The rows of R fall into several groups, which share some directions, and each row is roughly a mix of its group's hidden directions.
R (153 x 11):
45,-28,-5,-97,146,-20,-79,142,-353,43,-582
304,-89,137,-151,229,-111,509,-166,152,27,95
494,316,-155,251,-7,126,-2,-65,15,66,-266
143,152,81,158,-397,268,-410,-98,182,59,88
54,-87,341,51,139,103,376,100,-60,381,-259
147,172,-416,-236,60,356,-22,-38,59,317,-101
222,106,-87,193,-263,233,428,150,21,69,-295
356,-348,133,151,-178,-208,-319,12,114,73,207
-54,62,521,77,137,313,267,47,-63,-64,209
-446,87,-339,-201,-16,212,225,-93,35,-180,162
-256,129,-186,-301,311,464,47,-57,-25,-11,19
217,-129,-232,-251,-65,334,-29,278,41,-60,383
31,207,-297,319,-186,141,67,-163,-76,448,20
-212,241,20,-126,-332,295,248,286,-195,-57,-159
103,130,132,-504,35,57,-271,-126,203,287,101
-279,42,-87,45,-98,327,-393,91,319,4,236
119,-221,101,155,30,235,108,33,408,308,315
108,191,-378,-66,-358,-38,49,116,218,-178,-326
-310,-29,-56,91,-250,29,195,-375,382,-107,134
-58,263,241,-98,145,372,-270,378,29,98,12
263,83,-173,-417,295,-205,-70,-143,202,-137,-181
-74,199,-197,-94,521,-57,51,-311,-174,162,-56
-4,-231,18,138,-235,389,272,263,-24,158,280
-312,-154,-131,-133,-79,-332,409,95,130,243,-40
516,150,-102,137,267,142,-258,88,-174,38,-107
292,-6,205,156,422,205,-381,-91,6,-24,28
45,-164,208,-176,-130,191,-53,54,-364,-170,-450
501,-268,-8,-112,167,-124,-148,276,172,-106,92
5,-1,33,330,140,-245,251,30,-155,-492,-83
80,20,-396,64,142,245,20,-408,289,-118,119
-49,-192,281,-46,101,492,127,98,82,333,101
-181,-226,65,-26,-409,265,75,241,-357,-24,93
381,-166,-54,-280,163,-182,-285,-72,-20,77,-347
-163,-146,329,112,6,-412,390,-69,-118,-128,-25
-384,145,282,-84,196,123,-100,-67,-355,255,-108
-284,309,257,-103,207,183,252,25,-86,-20,353
-6,136,-272,309,-34,72,116,-254,408,-292,-37
60,-96,218,10,8,228,236,-294,56,419,-305
-75,-65,-250,-4,-64,-306,-110,48,-379,-419,-150
-242,9,23,503,-21,61,367,62,180,-154,123
-429,14,94,-389,-153,315,10,-58,-19,206,114
-146,232,-149,-398,320,-50,-43,-299,-1,-87,-260
370,21,70,51,365,-86,59,-18,-350,-298,-159
-82,51,8,405,-224,185,199,153,296,264,219
67,207,-418,-53,-43,255,-254,295,217,152,-114
-146,517,-229,12,50,-239,117,-73,-129,127,-271
195,-25,118,-77,-50,259,-200,315,-128,381,-313
71,-100,-81,9,-312,38,202,-45,-256,328,-435
164,-269,27,337,90,418,147,27,208,-33,251
217,-262,267,9,257,-118,-5,-268,-308,182,245
-330,-222,-53,-158,205,429,41,-124,-162,240,118
-248,32,-5,-331,410,165,379,-41,52,85,-57
21,40,-121,-272,181,-161,322,-46,232,-265,383
88,78,230,-134,-115,164,-283,56,-407,357,-159
-490,163,101,210,-224,-16,234,168,-262,64,-5
107,82,236,73,433,354,-156,-157,-247,-73,138
197,-312,-151,-28,247,-27,-15,73,-469,-51,278
-272,265,-9,-180,-179,195,247,259,-17,-351,166
-77,-174,-220,-10,24,-338,227,-393,-208,227,162
106,234,234,42,-471,204,53,-293,71,-50,-210
-235,162,-403,95,-227,242,255,13,64,-290,99
103,-37,-174,41,-9,210,27,-219,-99,334,517
114,9,-25,-177,241,445,-144,-325,-133,196,209
-49,-134,-99,-424,-180,-178,-327,-171,8,-301,161
-96,39,303,282,-91,-289,239,-23,-5,-421,-130
365,263,-108,-83,100,-256,-368,-14,32,-230,-200
-170,151,232,-181,-568,73,5,63,-21,199,-128
-306,151,-11,-404,364,10,-102,-254,175,77,-54
-283,102,29,143,-295,139,-290,288,325,164,95
236,-109,137,-241,48,397,150,184,-141,377,-65
3,-1,-12,263,-277,144,-178,-353,362,95,251
352,209,-198,335,28,-172,67,-30,-126,229,-320
-255,0,-77,82,29,-123,-77,-106,123,-474,419
225,179,35,-285,-170,-185,-241,-116,-213,-149,-399
174,118,67,28,-514,6,28,-148,79,421,-80
-83,-197,123,-146,285,49,282,-376,158,238,-241
282,-210,112,178,27,305,113,7,-193,249,-390
294,244,-8,-348,136,6,-197,-221,-95,375,-57
234,-305,291,-197,103,300,-8,246,143,-25,270
166,448,-65,45,108,-435,-49,278,43,98,3
139,-247,91,90,-346,304,273,153,-66,339,17
-100,286,137,5,-236,196,381,234,-90,-306,-140
-131,62,-124,-282,22,-71,161,-438,56,102,-416
247,49,-156,306,207,141,-3,-429,176,-242,94
-44,90,-251,-145,-423,210,-336,116,272,94,11
332,65,191,3,3,97,18,389,-265,246,-289
-42,108,-68,191,349,-429,-152,-227,-123,17,277
-147,-53,-169,187,58,218,161,3,-202,225,520
229,-103,-333,-334,-269,-17,186,204,73,73,-286
-122,61,179,94,-299,-141,-292,477,41,-183,-96
-315,-88,40,247,-342,14,228,-249,-348,-15,-66
-18,-285,142,-9,-73,-307,-224,249,24,9,461
-217,37,135,-377,98,187,31,-135,-276,368,-205
-334,-31,-170,-410,27,-207,-269,-114,-49,-108,271
-396,32,-298,-214,48,188,-153,-259,-12,-212,248
-546,58,-206,-119,-7,50,367,-138,43,-94,36
111,-367,-31,195,-232,88,-62,80,489,156,-76
103,-157,-10,-11,-20,90,19,-190,-494,-246,-376
-147,-163,-103,-249,-384,178,277,251,-170,-171,168
79,23,-239,170,-304,-71,-261,97,64,-135,-486
-11,96,-66,-524,46,280,62,43,-321,169,-141
-105,-89,330,103,-35,209,143,545,-1,91,-130
23,55,94,-312,-44,363,83,355,285,-237,112
-188,-145,-257,-560,-260,-62,73,78,-38,3,-76
-138,33,-289,4,-286,-240,222,59,-128,-450,109
-169,-215,98,296,133,17,187,234,324,-90,-365
257,-84,38,362,-379,-107,12,290,245,2,-147
-428,203,26,204,203,-4,240,42,59,-114,-377
-52,-39,-119,-418,-489,-42,37,32,-15,279,-111
187,143,-414,50,-26,-229,-167,16,-403,214,-89
-353,149,-5,175,-490,86,55,109,211,-67,193
-185,-353,97,-142,-241,-387,240,-3,107,220,111
-518,194,-179,-167,153,-55,-3,-311,-39,-185,-35
66,-171,-19,-75,-218,-110,292,496,61,51,300
282,-388,265,-109,236,106,82,-36,216,7,304
-36,216,26,334,-137,-45,120,209,470,255,37
224,-6,-317,14,-187,-158,-201,-157,226,243,374
-420,204,308,237,95,-128,-26,-53,-283,109,-190
-256,117,-457,-219,-114,112,159,30,88,-304,196
173,109,-7,176,380,119,251,-364,-80,-300,-57
-33,13,-211,-185,-270,157,237,-510,180,16,12
180,11,212,94,453,263,-116,-204,-251,102,192
-376,83,267,60,-202,-242,44,225,-324,215,1
-320,-13,-224,143,187,-150,398,-62,294,-215,-31
-328,126,-100,-295,392,-199,-92,-18,51,-247,201
74,-193,1,-88,-367,-49,-276,286,397,137,-68
39,224,78,94,287,94,205,-293,311,240,293
-191,38,201,142,-477,39,-59,-119,262,305,139
150,125,218,-298,496,-224,-23,109,-15,100,-180
117,71,-17,323,231,-364,-157,-255,205,-290,-27
87,-411,169,121,-17,-119,212,-103,-358,36,327
194,-62,-325,92,-73,-305,-14,335,150,358,-98
-108,93,73,-329,-56,226,346,298,-26,-183,309
160,-120,-63,361,16,-293,-275,-211,-142,188,-301
-311,-188,123,-187,346,51,-17,440,28,43,-159
-320,-105,35,-69,-529,-203,121,-54,259,12,35
-238,307,246,126,-196,314,156,127,-235,43,-254
345,34,363,282,-50,-82,-44,161,-136,250,-278
152,-170,16,345,190,-382,-144,-289,70,-222,122
-154,-265,228,-74,58,206,-49,88,-108,-68,551
-221,59,-223,-370,11,299,-94,227,18,370,23
79,103,-76,-135,-278,201,-186,186,-154,506,138
-19,-4,-209,-82,-337,220,-311,245,65,54,-387
-3,-42,80,-151,-40,-142,-100,29,-210,-350,-544
42,13,-82,245,77,-374,198,-475,-66,104,-179
281,52,-347,-78,-498,-51,138,144,91,-108,-88
155,152,132,112,128,134,-144,-170,340,178,-467
-106,-282,254,76,-191,84,278,-132,-61,447,-154
-337,-100,-33,-11,-355,275,312,-86,-158,261,-48
-398,187,-294,167,77,54,110,-384,195,109,15
-126,315,145,-198,-459,-19,-84,48,-226,-245,139
-2,-307,189,-83,-108,261,-127,364,-189,-85,344
21,192,191,72,-179,-144,139,115,-212,-429,364
Each list below has two rows that fit no group; the rest each fit one group, if only roughly. Name those rows in the order they come.
  * j283: 133,410,113,-179,137,81,3,348,-112,296,-221
  * j614: -210,11,-203,-49,-46,45,-89,-437,209,357,-253
  * j331: -167,115,176,125,-100,-107,-366,26,358,366,-141
  * j832: 259,126,95,153,322,-375,154,-81,267,-254,33
  * j408: 306,37,29,322,-18,-7,316,-358,184,-169,190
  * j762: -242,37,-68,-185,93,432,-316,159,57,275,168
  * j151: -57,22,-482,-246,-228,79,47,-320,135,-189,-114
  * j492: -117,-23,-339,-34,361,-158,-99,13,-422,101,-206
  * j667: -47,-397,-108,-103,-127,93,158,-381,50,378,-64
  * j30: -59,-241,229,244,0,118,-236,158,-443,20,247
  * j934: 127,-341,-148,-268,305,390,-149,-133,91,76,38
  * j38: 188,-259,41,42,30,166,-531,162,-55,285,-12
	j331 j934
  * j555: 148,-198,-88,510,-207,-48,-129,-272,213,124,22
  * j309: -328,-232,39,-386,84,-79,154,-321,39,267,-46
  * j485: 32,-86,-14,-127,13,223,-494,310,-67,326,-26
  * j72: 71,-344,116,-355,-110,-157,69,255,-86,290,256
  * j843: -194,196,136,-361,-329,45,-268,306,-22,111,112
  * j707: -309,-112,80,-90,-213,19,-291,295,-299,270,-154
  * j916: 463,-44,41,-285,317,-32,-4,283,139,133,87
  * j225: 52,-266,-213,-397,81,127,-305,-132,-254,221,54
  * j428: -47,193,-140,-304,77,143,108,-16,26,491,-308
  * j533: 394,187,-19,-330,206,160,-16,-23,-49,121,-376
  * j643: 58,-157,-319,-363,19,-46,-335,-23,-292,228,112
  * j278: 508,-141,-122,201,-234,28,-85,65,-215,268,87
	j555 j707
  * j115: 209,165,30,-280,124,-440,-231,310,-38,-124,23
  * j954: 279,235,-94,367,-236,156,-148,-290,192,-134,-92
  * j983: 81,445,-238,80,-21,-215,-159,175,153,-259,-257
  * j982: -222,116,-424,-93,-248,1,-207,-78,43,375,149
  * j440: -17,110,-14,-266,-29,-76,-242,248,174,421,-329
  * j683: 427,213,19,-16,197,-122,122,70,213,101,-411
  * j217: 45,-157,-137,56,78,62,243,415,-82,287,-384
  * j829: -256,126,-222,-461,-257,-280,-20,-58,97,137,81
  * j213: 224,-51,162,365,393,-51,-96,14,-120,314,185
  * j426: -167,-205,308,-98,-71,30,-80,-223,-208,476,-140
  * j70: 18,37,-371,441,-143,-164,146,285,-154,137,13
  * j192: -42,-234,31,-141,255,95,504,68,301,24,160
	j217 j829
  * j971: -311,40,343,67,-392,-2,222,-258,137,104,80
  * j940: -113,-99,51,-172,-170,-143,-147,306,446,-80,-319
  * j527: -382,281,-339,-140,97,272,-161,219,12,66,70
  * j761: -220,17,234,-239,-39,373,-240,-163,-95,228,283
  * j110: 115,147,236,377,95,-94,347,-46,201,-335,-28
  * j191: -130,114,40,-142,-265,105,-201,-271,440,205,-210
  * j432: -127,-163,181,121,-222,-288,-155,324,68,392,129
  * j286: 93,-352,-123,-141,-255,-83,288,-220,320,209,-96
  * j631: 209,74,-324,-481,161,-88,10,258,160,117,-34
  * j759: -127,65,-64,-8,-4,455,-403,-62,-281,81,208
  * j621: -145,-49,262,-297,131,-98,295,226,53,25,422
  * j853: 334,-138,-319,-192,177,-164,196,-64,-139,352,-114
	j527 j621
  * j766: 55,145,309,208,-180,-103,38,174,-5,537,16
  * j977: -113,-279,-217,-81,-440,40,50,30,-359,200,-119
  * j488: 134,119,3,326,-122,65,402,442,-40,-59,-83
  * j639: 8,-267,431,0,-11,132,27,-169,137,115,436
  * j469: 393,-55,352,301,71,180,274,128,137,65,46
  * j127: -271,-34,35,-204,214,35,283,90,-104,506,77
  * j900: 21,135,19,117,-426,-284,226,-36,132,-299,-268
  * j634: -272,102,124,-319,-253,178,-204,108,228,210,-283
  * j775: -77,159,-318,448,-324,-159,72,0,194,58,134
  * j689: 426,-53,54,249,-262,304,126,181,-50,-133,218
  * j238: 158,347,-142,-105,66,38,-349,-184,-150,-183,-364
	j639 j689
  * j450: -17,-321,-51,-93,119,-123,-148,-34,-281,329,414
  * j237: 217,-15,-16,212,-74,87,246,-200,-552,-67,102
  * j251: 223,24,-175,83,-323,-329,205,-78,114,-282,-292
  * j120: -384,303,198,-163,-73,126,6,171,89,-76,-397
  * j932: 303,-268,159,31,54,-161,381,131,-230,-206,226
  * j298: -152,193,-41,61,-62,120,-112,81,-569,-310,61
  * j685: -70,-12,59,-272,28,553,56,241,8,-204,-185
  * j770: -168,230,194,334,-312,-19,95,20,224,367,-63
  * j935: 51,264,-59,-321,-99,199,250,424,91,1,-217
  * j396: 77,-389,-25,-284,-5,17,160,77,7,-107,495
	j298 j685
  * j571: 33,110,-377,-345,283,193,201,14,-137,-153,-228
  * j210: -153,-407,-44,182,-157,-204,32,-89,-331,-120,321
  * j484: 1,-192,390,-117,93,-411,103,274,-88,212,82
  * j785: 48,-118,-150,-274,182,343,-127,253,5,420,-66
  * j568: 268,156,-35,-102,276,-210,37,-447,-178,-222,126
  * j249: 58,206,-376,-225,116,-383,108,104,74,-247,200
  * j962: 88,274,161,127,-190,242,182,245,177,-308,-296
  * j228: 307,-332,214,-8,162,218,-281,-8,228,259,63
  * j549: 170,347,127,196,144,-204,-430,204,165,80,-2
  * j794: -41,-240,181,7,-166,403,-8,-236,247,236,-269
  * j454: 12,-198,198,145,293,320,355,-99,-198,-81,-239
  * j668: -34,-288,351,47,186,209,-233,-182,248,-17,298
	j785 j549
  * j895: -316,160,-206,-29,216,-153,-296,-286,164,12,303
  * j66: 138,38,228,121,178,53,-60,-91,-228,-579,-70
  * j17: -179,72,-104,-314,-4,-230,-178,-122,204,-235,-428
  * j845: -250,148,-175,485,169,77,285,74,54,224,-43
  * j986: -179,81,51,-325,-210,228,278,44,-72,108,434
  * j381: 114,-73,95,171,-132,-415,181,429,108,-61,220
  * j508: -395,-202,248,69,115,-318,89,356,-24,39,109
  * j730: 96,-354,-66,-307,189,313,-12,-316,169,175,25
  * j624: 306,-137,259,100,-242,152,79,-76,173,-93,453
  * j897: 10,29,74,-454,-33,136,-223,106,-80,345,329
  * j48: 162,-53,-173,20,80,262,-413,77,208,410,-71
	j986 j48
  * j326: -73,327,-78,357,204,-261,-366,-44,33,-78,-165
  * j234: -171,226,184,392,199,-135,13,-434,64,-64,-66
  * j49: 271,-45,26,-168,294,-8,-170,259,38,-487,-18
  * j306: 135,-435,141,-121,-164,135,218,92,-319,250,137
  * j266: -112,177,-13,40,216,-130,546,95,-80,-35,-320
  * j847: -541,-97,-22,-88,22,188,53,247,-257,-63,215
  * j582: -341,-257,133,88,-229,335,-28,-271,-171,200,103
  * j997: 10,-307,110,-51,-251,369,-123,69,-49,349,-272
  * j60: 158,-111,0,-156,-75,213,-163,-329,-191,-1,-493
  * j107: 314,-256,-104,18,-164,258,-29,-345,-273,125,218
  * j436: -210,-164,171,287,194,-82,59,-50,-467,-173,211
  * j570: 437,-245,-57,126,98,-288,-293,243,-128,-39,-35
  * j379: -237,-67,-179,-268,-477,119,-135,-118,263,-128,48
  * j882: -150,325,63,314,-112,154,-90,266,198,353,-128
	j49 j436
  * j144: -177,143,305,-350,-154,228,-219,263,-246,55,-55
  * j949: 343,56,-142,274,-103,-234,-253,225,-174,-160,272
  * j640: 447,22,234,110,357,-269,116,147,-89,-78,99
  * j173: -87,222,-155,104,100,-19,-436,-64,80,306,-360
  * j513: 262,-31,-180,-156,115,-321,-304,303,264,167,46
  * j297: 119,41,305,10,-179,362,218,106,72,208,-383
  * j155: -5,219,-310,-54,395,-215,-80,-72,153,349,144
  * j987: -6,-102,-57,267,-381,-438,107,-56,297,44,-1
  * j406: 20,-86,105,269,357,-204,60,112,20,461,195
  * j890: -196,147,224,-209,242,-56,296,-39,-158,283,-341
  * j855: -277,415,-89,-138,-88,-35,-391,126,-103,-202,-146
	j949 j855
  * j364: 242,6,118,370,380,-261,96,193,-200,91,-98
  * j654: -101,-218,167,-44,-396,428,-100,151,55,92,-235
  * j219: 355,221,109,276,124,-287,-79,215,-208,-175,-199
  * j552: 208,345,-290,-100,86,-257,-57,41,211,-358,-137
  * j597: 84,-42,239,-126,560,150,-35,266,-114,-108,-110
  * j180: -126,194,-256,331,214,-196,207,-111,-280,-156,-236
  * j362: -92,-116,203,-346,100,-44,-84,489,-160,-174,-170
  * j467: 19,57,-122,-526,-164,-61,42,-347,182,64,-203
  * j690: 77,32,-96,73,89,74,46,-196,469,469,105
  * j15: 369,-145,60,-248,-181,138,161,386,-86,252,79
  * j243: -194,-200,-67,74,-346,58,206,120,-144,-447,195
  * j92: -97,-121,-94,-186,74,264,-370,46,-92,-60,482
  * j407: 337,109,114,368,195,-132,-146,323,-83,242,-76
	j597 j467
  * j812: 149,208,25,278,-82,81,245,-324,-359,-219,-166
  * j877: 142,-47,52,-428,-3,-24,-208,-254,-223,-319,240
  * j604: 275,123,-171,-68,195,102,98,-346,168,-147,-417
  * j715: -351,-11,-17,214,-151,-302,-319,3,-57,-207,309
  * j791: 354,128,-315,70,167,41,-350,108,-58,-22,-336
  * j190: -171,13,408,401,-260,-241,148,61,115,65,-5
  * j425: 250,110,104,108,42,53,-471,42,-170,244,-336
  * j793: -52,135,92,-133,123,271,384,-474,-121,-42,-43
  * j771: 346,-279,161,253,198,106,274,-124,-171,-200,171
  * j861: 93,19,-453,-104,-281,53,-78,97,101,-333,288
	j791 j425
  * j811: -41,244,163,490,-132,111,70,-213,339,46,31
  * j704: 180,93,-2,-55,12,205,-7,-345,271,423,263
  * j744: -201,228,174,-220,352,-318,-141,217,-243,56,-24
  * j705: 248,-261,-138,-315,-106,-73,-7,174,-14,26,-480
  * j665: 428,149,141,-18,232,-113,-19,437,24,-139,-154
  * j984: 248,276,-334,-311,218,53,-165,-53,55,-298,-87
  * j970: 191,108,247,212,336,361,88,-14,-104,180,-279
  * j991: -347,83,-110,-22,-57,68,125,-467,-15,365,-109
  * j540: -226,-154,101,-53,232,-90,-271,-443,-16,-283,164
  * j924: -215,-18,-14,-347,-74,36,-242,-163,-183,-261,-407
	j705 j540
  * j185: -208,165,-498,-310,-24,107,145,-49,-22,134,241
  * j718: -42,320,198,511,-140,21,109,79,214,-110,-162
  * j139: 112,179,95,357,-403,162,159,-74,75,-55,-343
  * j518: -307,481,11,15,1,86,89,-15,170,-394,-26
  * j451: -50,307,28,194,-73,-75,184,53,252,-488,-206
  * j277: -68,-14,163,294,-433,-100,-204,-93,281,-271,89
  * j91: -54,-187,-72,-513,69,110,-123,6,-234,351,101
  * j819: 99,331,-3,-220,-45,-202,-135,-456,297,15,-39
  * j808: 112,-230,-7,162,16,-3,510,-144,239,260,171
  * j176: -72,-201,-447,-455,25,70,49,25,-36,249,40
  * j360: 44,-16,-308,-55,-167,59,392,-334,273,-109,-208
  * j980: -176,-413,19,-57,-17,79,-153,-135,11,137,505
  * j736: -150,16,-194,113,-178,58,22,193,-461,-58,-406
  * j291: -134,277,309,20,403,101,72,30,-215,100,-318
	j185 j808
  * j921: -341,86,102,-52,-186,127,445,89,316,-176,-34
  * j856: 38,-169,-359,-93,209,-324,285,-27,57,-332,-118
  * j674: -391,-215,-66,-18,70,255,315,-351,132,83,72
  * j188: -109,-99,157,-150,16,-312,426,-71,-166,-350,-151
  * j29: -83,76,203,287,-175,293,50,-136,-101,144,-470
  * j171: -245,89,-27,-63,417,248,181,71,-74,416,47
  * j886: -105,-292,142,-220,137,-187,3,-146,-527,-88,-40
  * j506: -87,142,-237,438,-13,-9,238,-306,-63,55,-305
  * j653: 129,-59,-265,-173,-443,308,216,60,-85,209,-116
  * j321: 138,304,-251,26,106,-265,-302,196,-143,199,-284
  * j926: -32,-95,465,25,84,-18,145,-20,-202,437,-197
  * j118: -16,97,141,341,140,285,-7,-437,188,-25,230
	j921 j886
  * j376: -316,-319,182,61,-80,241,-25,-275,-158,202,285
  * j349: -102,-328,-47,-342,-212,-402,129,-41,-8,-250,-25
  * j240: -453,-1,148,2,187,199,-258,-127,-281,67,242
  * j669: -199,-164,27,92,-188,-129,175,-15,-503,-33,337
  * j852: 24,62,188,171,-243,-47,199,-251,420,-256,227
  * j943: 270,-122,40,-169,1,-228,-310,501,66,70,-14
  * j478: -352,-112,21,-64,-181,-408,-45,-367,32,167,-143
  * j899: -130,52,297,-178,-147,-29,-97,375,414,-16,-206
  * j356: 359,205,87,185,39,61,-32,80,-97,531,-98
  * j874: -449,96,81,80,202,-214,174,133,-390,-66,-107
  * j456: 168,291,19,-388,336,194,149,-7,-110,247,126
  * j405: -27,212,-37,96,-185,260,424,192,-190,126,-316
	j874 j456
